rotation ticks, each row followed by its count of ticks
The counts run from 0 to 373.
[  6   1 -19  -7  13  13 -14 -13  -4 -15   8 -24   1  26  -5   2  -5  11
 -14  13  14 -20   9  -8  19 -21  14   0   3   3 -12  12  -8 -13  20  -8
   1   2   5 -15   0 -24 -29   0  -4  -1  -5  -7  14]
129
[ -8  -3  -1 -17   4 -15 -22  14   8  11  38  17  -3 -11  25 -19 -15  -5
  -2  -1   8   2   8  -3  -2  -3   1  22   6  10  -8   0   8 -18 -18  -6
  -2  -3   3 -23 -10  13   3   7 -25  -2 -10 -20   2]
275
[ 14  10  17  12   0   4  -2   9 -11  12 -15   5   5 -19  -4  11  -1  -2
  11 -12 -20   7  -5  -9  15   6  14  -8  14  11 -12  -3  29  10 -13   9
  13  10  19  11 -12   4  15  -3 -24  -9  23 -19 -23]
185
[  6   1 -23  13 -21 -14  -4   3 -12  12   5  10  27 -17  -5   6  -3   5
   4 -12  -3 -25   4 -21   1  22  -1 -17   4   6 -11  -2   4  11  16  14
   8  24   3  16 -23 -17 -22 -25 -10   6  14   2   5]
261
[  0   1 -14   7  23   7 -22  -7  -3 -35  15 -10  -8  20  -8   5   2  23
  -7  11  17 -12  10   5  43  -2  12 -10  16  -8  -9  -1  -1  -4  14 -11
   6   5  10  -5  -5 -16 -14  -9 -14 -11  -4  -3  17]
324
[-12 -12   1 -24  -1  11  12  -9 -25  -3  15  15   9   0  -5  -3  27  14
  -9  12   2  10   2  17   5   1  -4  21  -1  27  15  -3 -21 -17  -8  -8
  16   4  -2  31  11  13   5  -6  15  -6 -19  -4  11]
40
[  9   0 -25 -13  -5  14   5 -20 -11  27 -15  -4  26  12  -4  14   9   7
  -5  11  -6 -22  -8 -13  -9 -16   9   0   0  14  -2  15 -12 -11  15  19
   4  11  -5   1  -4 -15 -24 -19  15  -8  -6  15   6]
33
[ -1   3   6   7  22  -4 -23   9  16 -38   5   3   6 -15   8 -17   8   5
   3  -2  11   6  -2   7   6  -3  26 -21   2  -6  -6  -1   6   6  11 -21
  -7 -11   7  13   6 -19  -5   3 -19 -10 -14 -26   8]
253
[  2  -3   7 -25  -3  -9 -15   7   4  22  23  26  -2 -23   6 -30  -6  -1
   7  -3   8   5  -7  14  -6   2   0  26   1  11   1   0 -11 -17 -22 -18
  -4   1   9   5   0   9   2   7 -21   4 -19 -20   0]
274
[  7   8  16 -17   6   6  -5  -2 -10 -22   2  41   0 -18  -5   0  37   3
  14   9 -10  11  -6  -2   2  -4   9   7  19   6  14 -14  -7   4  -5  11
   7  15  17  31  10   7   8  -5  -7  -9  -4 -19  11]
148
[ -9  -6   6 -17   0   4  -4   2 -11  23  20   8  -4  -2  -3  -9  -1   7
  -8   6   8  16   2  29  19   3   0  35   5  18   2   5  -5 -18 -33 -18
  16   2  -5  11   1  19  12   6 -16   0 -13 -12  -6]
8
[ 21  17   3  10  -2   3   7  -9 -11  33 -29   1  15 -16 -16  -4  -4  -5
  20 -18   2  -9 -19  -5  -5   3  10  -8   7  -9 -19  18  10   7   0   5
   0  18   8  11 -10 -26  -9 -18 -10  -2   7   6 -17]
191
[ 21  13  14  18  -8  11  10  -2 -12  20 -27 -25  14 -14 -14   5  -8  10
  -1  -8   0   0 -13  -7   9   2  12  -7   3   5 -12  10  23   4  10   0
  15  15  12  16  -1 -25 -12  -4  -8   2  23  -6 -18]
93
[  7   0   7 -16   3  18   1  -3 -18  18  -6  17   4   4   4  16  16  -3
   2  21 -24   4   1  -6   4 -12   5  18  19  24   7  -2  10  -2 -13  31
  21   3   4   2  -1  28  13 -11  -4 -15   6  -2   0]
310
[ 17   2  -9  -1 -25  -4   7  -1 -21  10   6   6  25 -21 -18  -1   7  16
   1  -6   8 -11  -1 -18  -1  12  -3   7  -1   8   4  -7 -10  -6  13  -2
  14  28   6  32   2 -23 -21 -11 -11  16   8 -10  10]
164
[-10   1 -25  -4  29   3 -20 -14   7 -13   4   1   3  16 -11  -8   2   8
   1  10  26 -16   6  16  17  -8   9  -2   7 -13 -17  20  -9  -5  11  -9
  -5   1  -3  -7 -12 -25 -16 -19  -9 -15 -19   8  15]
226
[-14   0   0  -4 -30  -8  13   1 -25  20  26  18  29 -29   9  -4  14   7
  -4  -7   1  15   0  -5 -19  23  -2  15 -10  28   5   0 -10 -16  -7  -3
  16   9  -9  30   4   8  -3  -8   7   5  -4  -8  -3]
72
[-26   1  -1   2   6   4   7  -7   0  16  22 -21   4  10  24   8 -20   7
 -13  10   9  17   5  13  -1 -13   8  12  -5  19 -11  21   9 -21 -13 -15
   4 -18 -17 -22  -5   9   6  -4   4 -12  -5  -9 -16]
107
[-20 -11 -14 -18   0   2  -4  -4  -9   7   7  13  22  -3   1 -14  23  10
  -9  11  -2  -7  -5  33  -8   5  -4   7 -11  21  11   6 -12  -9 -15 -10
   7  -6 -16  27   6  10  -2  -9   6  -8 -29   9   5]
138
[  0  -1  -8 -15 -18   4   9  -6 -18  11  16  11  23  -5   6  16  20   3
  -1   8 -10  -1   3 -30 -20 -12  -1   6   3  29  12   0 -18 -19  14  18
   8   9  -5   5  10  -7 -16 -11  20  -3   2 -11  16]
337
[  6  -5 -12  -4 -23  -8   3  20 -15  31   4   2  26 -22   4   6  -2   2
 -12  -4 -23 -10  -1 -10  -5  20  -6  -2  -9  30   8  -1   9  -5  -2   3
  28  19   1  19  -2   5  -6  -5 -11  24   6  -8  -4]
169
[-19   0  -3  23  30   9  -2 -12   4 -22  -8 -16   8  15   4   1   4  14
  -3  10  14   4   4  20  26  -5  13 -22   0  -8 -18  25   8   1   3  -8
  -4 -11 -11  -5  -8 -14   0 -15  -6 -20  -8   5  -8]
123
[-17  -7 -18 -13   9  -5 -10  -8   3   0  19   2  21   1   8 -21   5   8
 -10   9  15  -4   0  24 -14  -7   4   4 -19  14   5  16 -26 -18   8 -18
  -7 -13 -15   8   5 -23 -24  -7  10  -2 -39  -1  16]
334
[-13  -4   0 -14  -9   6  16 -15 -21  36   3   8  18  -7   0  -3   1   4
  -4   3   5   7  -2  31  -4   7  -5  23  -5  17   6  19  -5 -15 -22 -11
  11   7 -13  16  -2  11   3 -14   5  -5 -14  10 -13]
105
[ 15  -4 -16   9   6  21  -2  -2 -11  -3 -23 -21   7  16  -5  24   6  19
  -7  16 -14 -24   6  -6  34 -11  17 -21   4  14  -8  10  23   3  12   9
  28   7  13   1  -3  -9 -18 -13  -8  -2  11   7  -3]
27
[ -7   6   4  21   9 -15 -18   2   2 -30  27   9   0 -18  -6  -9  -4  18
   3 -10  29  11  -1   3  26  18   1 -13   9 -18 -11  -1   1   1   8 -22
  -1   6   4  14  -8 -26 -10 -10 -21  -2  -2 -15   7]
356
[  5  11  20  25 -10  -3  13  -7 -19   7 -11  13  14 -29  -9   4   6   1
  15 -16   3  12  -7   1   8  21   1  -4  10 -12 -15   6  15  11  -2   8
   2  19   5  20 -11  -8   9 -26  -7 -14  15  -5 -25]
88
[-13 -10 -12 -11  -9 -18 -14  17   6  20  17   5  14 -17   9 -29  -2   2
  -6  -5   0   3   0  25 -17  10  -1   6 -25  22   2  10   0 -12 -17 -29
   7  -9 -10  19  -2  11  -5   3 -18   6 -25  -8  -1]
171
[  2  -7 -20   4 -21  -3  -7  19 -12  19  24  -8  19  -9  11   7  -6  10
 -10   8 -18 -13  16 -24   2  11  -3  -7  -7  28  -1  -1  16  -6   5   0
  24  11   3  -3 -10   3 -21  -1 -12  18  10 -10   0]
168
[-16   4   9  -9  28   0 -11  -1  14   5  -7   1  -6   4  17 -14  -4 -16
   8  12   0  16 -11  27   2 -18  21   7   4   5 -16  22   7  -2 -27  -9
  -5 -21  -5 -10  -2  10  16  -3 -11 -26 -22  -6 -19]
14
[ -8  -3 -33  -5  21  10 -19 -10  11  -2   0 -21  13  23   3  -2  -6   8
 -10  17   8 -25   8  13  15 -12  15  -6  -2   2 -21  27  -2  -8   7 -10
  -2 -13  -7 -17 -10 -18 -26  -7  -5 -12 -19  11  14]
31
